(in the rows, 128 means zero)
One hidden turn or mirror swaps the rows below in pairs. Which row is each named row swapped with?
The rows were stretched afterwards, more along some directions than others.
K_120: [109 136  91 149  83 126 143 147 118 103 160 138 110  82 134 142]
K_761: [123 144 102 131 101 135 151 143 115 114 152 130 117  85 132 131]
K_417: [ 87 107 112 156  74 128 146 119 103 122 138 130  93  78 116 157]
K_222: [ 94 143 114 142 124 130 142 134  98 151 141 111 121  73 137 143]
K_819: [112 115 104 119  94 124 123 135 114 110 123 120 133 106 102 126]
K_439: [110 113 118 141 105 118 161 140 130 107 137 136  97 121 136 126]
K_680: [ 83  97 118 136 120 118 146 147 114 123 108  92 112  81 160 155]
K_347: [114 105  95 103 121 134 152 144 135 118 118 123 130 100 129 128]
K_597: [ 96 108 126 112 127 155 154 126 116 154 102 100 113  77 135 143]
K_43: [105 139 125 153 113 115 147 150 109 150 144 101 120  74 152 159]
K_512: [105 134 130 144 109 112 130 144 108 150 135 107 118  72 147 166]
K_907: [ 99  74 125 105 112 123 154 129 110 134 119  95 114  88 140 147]
K_137: [104 135  82 168 107 114 143 123 123 144 125  88 125  89 143 133]
K_775: [ 93 121  74 177  72 109 137 143 109 121 126  80 112  69 152 145]
K_217: [ 85  96 116 136 123 117 156 141 135 112 118 109  98 102 153 157]
K_730: [119 125 103 147  92 132 150 140 129 149 140 106 123  85 153 139]
K_945: [116 139 128 142 105 106 126 139 116 152 131 112 119  75 150 156]
K_635: [105  83 106 115 105 127 156 149 127 102 153 122 106 110 139 130]
K_444: [107 125  98 157  72 122 141 143 109 108 160 141 109  82 130 146]
K_595: [111 122 124 125 116 123 162 127 115 151  94 111  99  95 141 130]
K_57: [ 89 115  86 160  87 148 147 153  97  94 142 101 105  89 126 138]
K_117: [ 92 106 106 137  80  96 136 120 116 135 116  81 114  81 147 131]
K_153: [120 114 106 136 108 137 130 118 101 117 138 110 125 108 104 132]
K_693: [ 97 114 118 144  93 130 121 138  95 112 122 128 109  90 111 140]
K_127: [ 99 102  96 119 109 141 149 145 116  88 117 123 113  93 132 133]
K_202: [ 86 129 100 138  99 130 155 149 114  83 147 127 107  98 150 113]
K_826: [ 85 124  94 176  75  93 136 133 129 114 133 105  94  79 168 127]
K_323: [106 109 113 121 118 143 150 139 150 104 146 128 111 109 140 126]
K_378: [118 152 117 141 117 110 124 130 154 137 124 130 117  94 140 143]
K_148: [ 83 132 132 131 127 127 144 149  97 134 114 100 119  84 152 138]
K_66: [121 116 112 136 100 126 110 144 103 107 130 101 126  97 118 147]
K_226: [ 95 123 105 120 120 134 152 141 140 112 132 149 115  82 152 137]
K_5: [ 83  86  86 129 100 122 172 137 107 120 138  91 105  66 146 157]
K_295: [100 107 103 108 126 148 156 134 120 112  95 125 106  97 121 144]
K_261: [101 131 134 115 130 152 147 128 117 130 108 120 115  69 122 161]
K_31: [121 120 108  95 152 135 138 158 129 121 128 118 141  99 117 154]
K_342: [ 98 139  96 152 107 127 146 142 118 105 179 137 115  94 136 127]
K_351: [107 101 112 101 126 136 153 142 113 152 104 100 117  86 137 138]
K_912: [143 115 139 106 110 147 130 131 116 143 136 115 128 100 127 139]
K_75: [109 107 118 133 110 105 129 144 135 123 123  95 128  89 132 165]
K_458: [ 95 132 113 135 122 119 158 140 142 111 125 141 104 115 131 150]
K_785: [ 88 139 108 155 115 125 158 141 151 111 137 121 109  76 156 154]
K_350: [108 138 111 142 123 125 128 149 123 129 118  75 116  89 158 137]
K_606: [109 107  88 120  87 129 146 124 117 120 103  98 117  68 119 145]
K_210: [ 97 123 127 112 121 128 160 120 119 132 101 123  96  97 129 151]
K_817: [ 82  92 140 118 120 136 147 136 107 126 133 135 109  77 142 164]

Swapped with K_635: K_351
Swapped with K_75: K_606
Swapped with K_439: K_595

